In the rows, 128 means zero.
The same turns and mirrors carry the whole set onto itself and the rows of a family onto each other. Which other rows belong to the same family as each row named below? List them in the order they appear above.
These 32 rows form 4 families of 8 rows each.
Luta: [108 134 106 127  83 158 123 138 121]
zezu: [133 137 110 146  94 167 157 149 132]
pobo: [154 146 110 161  97 165 140 133 135]
bok: [102 123 127 137 169 153 122 123 127]
Dep: [119 144 126 141  94 162 156 144 147]
pel: [112 137 111 129  93 178 120 142 120]
suzor: [134 136 123 162 161 130 127 115 148]
nuru: [120 128 115 138  89 159 144 152 147]
gok: [123 141 113 151 155 128 105 102 122]
bika: [143 147 100 155  92 160 149 135 118]
lel: [ 98 119 124 132 160 140 112 131 113]
nidup: [113 132 117 145 167 144 114 107 112]
muda: [130 134 119 159 171 141 127 108 124]
gol: [123 160 106 143  87 152 130 116 110]
patok: [114 137 108 132  89 171 144 149 118]
Gero: [140 129 122 164 165 127 133 123 128]
ros: [129 134 120 143  98 178 143 152 145]
nemud: [135 145  97 148  84 147 124 121 115]
lini: [101 147 117 125  87 164 134 135 122]
led: [116 116 132 146 164 139 134 142 140]
dul: [125 145  97 139  88 163 136 132 104]
Zisaz: [147 139 106 157  89 147 146 134 142]
Kigod: [124 133 111 150 159 127 111 114 104]
Bib: [119 125 130 153 173 148 136 124 139]
Kiv: [113 133 119 148 150 128 117  93 109]
sebuf: [143 157 114 158  92 150 153 124 133]
pigom: [108 117 140 147 158 140 142 122 148]
Rono: [131 129 129 165 155 127 138 102 136]
dugor: [108 124 134 142 161 140 126 132 154]
ronir: [136 149 100 146  91 166 118 124 109]
rikid: [ 95 130 123 132 156 139 103 118 127]
Lep: [ 90 119 131 131 152 140 120 113 122]

Same family as Kiv: Dep, gol, lini, sebuf, pigom, Rono, Lep
Same family as Luta: suzor, nuru, gok, nemud, Zisaz, dugor, rikid
Same family as dul: zezu, bok, bika, nidup, muda, patok, Bib

The same turns and mirrors carry the whole set onto itself and the rows of a family onto each other. Which other rows belong to the same family as each row named below? List them in the order they appear above.
These 20 rows form 4 families of 5 rows each.
Pabe: [135 106 119 169 136 147 165 135 131 111 157 111 110 132 124 137  86 137
 180 156 146 128 125  89 114 110 125 139 153 147 120 123 149 133  98  97
 102  98  82 102 153 108 133 110 141 118 118 150 101 116]
bitiv: [117 110 101 158 139 155 154 141 122 121 157 113 103 128 129 126  78 144
 182 139 146 115 136  96 123 120 124 134 167 158 132 119 141 110 106 106
 112 108  82  94 146 113 151 104 136 125 108 152  95 110]
Buz: [132 116 106 159 139 146 148 135 128 119 165 105 103 135 125 135  94 156
 186 142 157 123 126  92 116 120 128 147 150 137 120 122 139 136 105  94
 111  95  93  95 141 107 149 114 153 122 121 158  90  99]
Fes: [141 165 150 122 114 128 108 128 131 127 167 121 125 120 166 132 105 113
 199 146 142 147 109 121 117 122  82 157 131 102 130 133 171 144 108 132
 109 112 139 129 100 121 164 129 148 109  91 140 115 105]
Fev: [122 124 125 115 117 148 104 119 143 128 132 129 157  97 134 145 157 108
 143 117 152 115 133 167 142 107 124 106 119 128 103 127 125 112 121 137
 125 121 100 125 110 144 185 113 109 119 116 161  97 127]
soni: [115 158 128 113 150 141 122  84 129 115 138 108 156 125 119 131 117 110
 140 162 142  98 124 137 124 122 129 112 113 116 147 115 113  92 110 142
 164 115  94 118 139 111 142 151 171 121 123 125 137 150]
Napo: [120 126 148 110 121 132  88 148 145 122 124 136 161  94 142 142 138 103
 160 124 146 125 134 160 132 104 129 110 123 133  97 122 140 111 124 143
 109 108  99 117 109 132 184 114 110 115 116 166  81 116]
meve: [134 123 132 119 116 138  94 131 149 116 139 127 150 100 155 140 148 102
 141 130 156 123 130 153 137 111 123 103 114 115  96 124 136 106 146 135
 126 110 111 120 116 136 180 102 114 112 128 162  86 133]
Luk: [123 139 140 103 145 153 121  79 122 113 150 106 151 125  93 138 123 110
 131 160 126 120 145 131 126 121 126 123 124 127 152 125 121  97  96 144
 157 103 101 117 141 108 145 156 168 131 123 130 152 154]
fador: [113 141 144 100 145 138 122  89 127 128 148 102 165 124 100 124 117  98
 135 165 143 119 143 147 124 102 137 114 116 129 145 118 114  98  90 150
 155 115 104 115 132 113 143 136 168 128 117 123 150 145]
Logaz: [124 127 135 120 106 137  94 133 144 131 131 135 158 104 144 135 148 117
 152 131 156 112 126 163 135  93 124 103 132 121 105 128 133 110 137 143
 119 114 103 127 122 132 185 121 102 117 128 152  91 143]
vode: [130 101 115 160 134 154 159 129 128 115 162 108 107 144 130 128  79 141
 187 141 146 116 119  97 104 115 138 145 152 146 119 126 135 136  95 110
 108 102  82 101 141 112 139 115 143 101 106 156  97 101]
gosi: [138 158 157 132 115 123 114 127 133 135 169 122 120 122 161 132 111 117
 179 147 142 154 117 135 111 120  85 162 132  87 122 137 167 139 116 156
 118 117 140 136  90 130 160 120 155 118 110 144 114  99]
lam: [152 154 135 134  98 111 122 129 125 113 176 115 122 122 155 126 101 117
 181 150 130 154 111 115 106 122 100 168 120  82 133 140 170 132 107 145
 111 108 131 135 101 118 156 120 157 107  99 133 122 104]
per: [120 130 132 125 122 160 155 131 137 105 141 115 117 133 139 102 133 131
 146 162  81 139 183 122 120 133 103 130 112 170 126 123 139 102  87 129
 144 117 105 104 146  96 151 155 100 110 108 126 137  93]
nivon: [144 137 152 124 123 156 151 139 145 107 140 109 124 132 129  98 136 126
 147 180  96 159 190 140 128 123 104 124 122 148 127 132 136 114  78 136
 133 115  98  96 137 100 138 150  95 104 107 122 139  94]
zoz: [140 161 144 138 110 106 101 143 121 132 164 116 125 122 161 131 101 116
 196 143 132 142 112 125 111 129  89 159 133 104 137 132 168 144 103 146
 109 126 138 117 102 119 167 119 152 113 112 141 116  94]
zove: [116 126 135 106 119 156 157 143 148 113 135 118 105 134 130 108 123 127
 141 182  86 149 189 130 115 129 108 144 113 157 129 134 132 107  94 126
 137 120  93  97 150  96 152 139 101 107 111 138 136  93]
saged: [127 126 130 126 128 151 155 142 127 123 137 119 103 140 128 107 130 123
 141 169  85 156 175 126 122 121 104 140 120 158 125 128 136 118  88 123
 123 114  95 100 142  95 148 162  90 117 117 131 132  81]
Visun: [130 143 130  93 145 140 132  88 119 121 146 100 161 127 109 125 123 104
 136 161 133 113 157 133 121 115 137 112 118 115 165 113 109 101  93 151
 153 117 106 107 130 104 147 143 165 136 121 128 134 153]

Same family as saged: Buz, Fev, Luk, gosi
Same family as Visun: Fes, Logaz, vode, zove
Same family as lam: bitiv, soni, Napo, nivon

The same turns and mirrors carry the whole set onto itself and the rows of a family onto each other. Which other rows belong to the same family as each row named below? List them in the order they appear above.
These 36 rows form 6 families of 6 rows each.
bazi: [102 124 134 113 115 154 128 104 127 147 132 119 145 105]
Fal: [127 117 146 160 130 123 113 147 127  96 150 112  94 143]
rutud: [100 129 113 156 162 153 100 114 132 112 140 138 126 137]
Veb: [105 123 142 134 142 161 122 122 124 126 156 117 147 108]
naduf: [108 128  92 121 137 159 116  87 115 121 114 127 124 133]
gudet: [175 128 148 136 126  99 113 128 113 130 148 122 116 153]
Rusog: [129 117 118 101 106 147 127  92 119 147 113 143 144 136]
solek: [150 129 151 131 114 110 113 138 144 117 178 120 121 130]
nufu: [143 127 119 103 116 139 123  89 132 155 106 140 136 135]
Papiz: [140 125 111 136  82 108 136 117 135 139 114 111 111 144]
lok: [ 97 112 115 137 129 170 125 113 141 118 113 127 123 123]
kivo: [151 134 119 138 125  98 105 120 111 101 153 116  89 158]
puneg: [171 131 127 116 103 105 124 105 125 154 123 130 125 148]
Luti: [130 127 124 146 156 129  99 124 110  85 157 122  99 149]
Lano: [145 131 143 112  88 101 119 121 145 139 153 122 119 127]
fibek: [118 120 130 112 148 167 112  96 124 137 111 143 137 126]
ges: [127 135  89 113 106 126 121  85 116 135 108 121 115 141]
duza: [156 122 125 107  89 111 128 103 118 148 127 136 132 150]
depa: [149 137 104 120 101  96 117 101 113 127 127 116  99 153]
Lol: [115 119 103 131  96 144 135 103 142 138 102 122 125 129]
Zik: [134 138 133 149 125  87  96 125 124 118 150 128  93 159]
Bug: [122 129 135 101  90 122 125 105 138 155 131 120 131 116]
lober: [122 119 154 133 169 161 105 119 112 115 138 136 127 129]
birev: [118 131 131 158 155 121  91 129 131 102 158 136 103 150]
Ton: [152 123 161 144 159 126 105 133 107 113 156 126 116 144]
rol: [131 123 149 144 141 140 114 139 134 112 178 118 136 120]
Naza: [103 111 137 153 145 158 113 134 134  95 137 122 108 129]
Begep: [150 115 159 137 140 122 109 138 106 104 168 134 120 153]
bedob: [120 109 151 131 157 160 111 127 110 106 154 142 133 137]
sapuz: [132 140 116 135 101  85 109 106 120 145 125 121 103 154]
gup: [ 98 132  96 141 138 151 111  94 126 140 115 132 137 133]
Suran: [109 124 109 138 161 161 105 107 113  96 139 127 115 135]
suzul: [167 120 145 125 105  97 117 128 110 126 154 131 118 157]
Fesus: [147 123 135 152  99  97 124 137 127 117 140 107  97 148]
sitag: [114 138  97 132 107 116 117  90 121 156 108 125 125 142]
tilu: [111 110 131 113 140 172 117 104 115 126 126 146 146 129]

Same family as Rusog: duza, Begep, bedob, suzul, tilu
Same family as Lol: Fal, Papiz, lok, Naza, Fesus
Same family as puneg: gudet, nufu, fibek, lober, Ton
Same family as solek: bazi, Veb, Lano, Bug, rol

The same turns and mirrors carry the whole set onto itself and the rows of a family onto each other. Which other rows belong to the same family as each row named below? List them in the order they appear above.
These 30 rows form 5 families of 6 rows each.
Mig: [131 145 100 107 156 153 122  95]
pude: [ 84 113 114 111  98 172 101 125]
med: [112 137 142 118 101 139 143 116]
kizon: [107 163 107 120 132 150  78 122]
bobul: [111 134 123 129 125 152 103  71]
Luki: [112 127  92 136 111 161  85 136]
tarak: [126 133 130 111 148 149 143 101]
fil: [146 157 125 110 120 129 102 109]
zazon: [ 89 150 152 117 131 149 106 125]
deti: [107 125 134  98 134 156 153 120]
nep: [139 137 148 123 138 178 127 127]
fef: [111 108 141 112  92 149 124 123]
ziv: [ 85 127 119 104  89 161 125 125]
vezen: [109 148 143  92 116 143 106  80]
gofi: [112 155 102 123 117 149 113  79]
Zenu: [ 97 143  92 125 102 158 105 142]
pifem: [124 136 136  95 100 135 105 149]
ral: [109 155 132 141 123 139 129  95]
Lomo: [144 140 117 121 131 186 106 140]
biner: [107 134 126 106 127 205 112 123]
tadon: [ 97 121 114  89 126 169 139 141]
buni: [127 142  78 102 140 164 112 111]
bovek: [141 128  98 120 107 150  95  94]
des: [120 145 131 115 146 192 112  94]
Biruk: [132 124 139  93 109 187 124 121]
tozib: [131 148  81 118 100 152 103 112]
gima: [148 136 118  95 118 185 112 101]
der: [100 142 111  78 102 162  86 116]
guli: [114 126  88  93 128 171 121 140]
pibu: [113 126 148 144 123 141 121 107]

Same family as Mig: tarak, deti, tadon, buni, guli
Same family as fef: pude, bobul, Luki, bovek, pibu
Same family as Zenu: med, ziv, gofi, ral, tozib
Same family as zazon: kizon, fil, vezen, pifem, der

The same turns and mirrors carry the whole set onto itself and the rows of a family onto each other. Which other rows belong to the same family as each row named below? List them in the order they appear above.
These 32 rows form 4 families of 8 rows each.
nir: [149 103 149 190 153 117 111 140 113  89 148 180]
Diza: [153 102 142 172 167 110 110 130 101 113 123 193]
Linir: [119  94 108 125 162  91 134 129  97  93 142 164]
Tik: [134 103 102 147 148  80 143 132 107  91 123 183]
nipi: [125 115 116 153 159 112 106 124 149 110 102 152]
Sigo: [169 112 126 136 184 104 116 160 121  84 133 169]
piz: [148 116 119 183 181 116 147 174 101 130 162 179]
befo: [137 117 129 178 182 153 119 158 129 126 150 132]
Dum: [154 127 124 198 166 143 131 163 139 121 131 150]
Lires: [159  99 153 179 145 118 113 137 119 106 140 181]
vaner: [125 104 114 142 149 118 119 118 135  85 112 136]
nof: [145 100 128 180 145 111  90 128 105 114 148 173]
rigiv: [103 110 106 188 146 129 150 131 114 130 140 146]
nin: [106  77 112 177 160 134 140 127 111 133 138 159]
Rur: [133  91 124 166 182 134 158 161 110 108 169 182]
nev: [140  97 115 168 175 106 155 176  89 108 168 157]
gefov: [146 104 116 171 171 121 158 167  87 104 170 163]
Norov: [169 123 124 158 178 101 147 156 114  70 131 149]
temun: [132 123 118 158 157 128 108 113 144 107 106 158]
bop: [112 123  79 144 183 114 152 154 118 108 133 135]
tabes: [128 122 104 144 184 122 173 162 130 101 124 144]
Lotu: [166 143 119 149 168 101 126 166 124  82 133 157]
gezer: [102 100 108 167 152 132 117 135 121 145 142 165]
Lekuz: [149 121 114 185 181 144 118 151 139 123 150 133]
tor: [124 119  82 136 176 116 153 148 122 127 125 135]
pil: [139 128 106 160 149 101 106 128 127 109 104 135]
gepor: [125  99 108 133 138 103 149 142 113 102 152 190]
goded: [167 135 106 150 165 115 121 174 124  81 129 153]
Pigi: [118 117  89 152 163 124 153 160 135 103 151 121]
gati: [122 101 117 139 148  89 146 139  96  93 121 183]
luvof: [147 125 125 191 190 130 115 146 124 114 120 127]
vufa: [104  88 126 174 165 119 142 115 111 135 143 161]

Same family as rigiv: Sigo, piz, vaner, nof, tabes, gepor, luvof
Same family as Dum: Diza, Linir, Rur, Norov, gezer, pil, Pigi
Same family as Tik: nir, befo, nev, temun, tor, goded, vufa

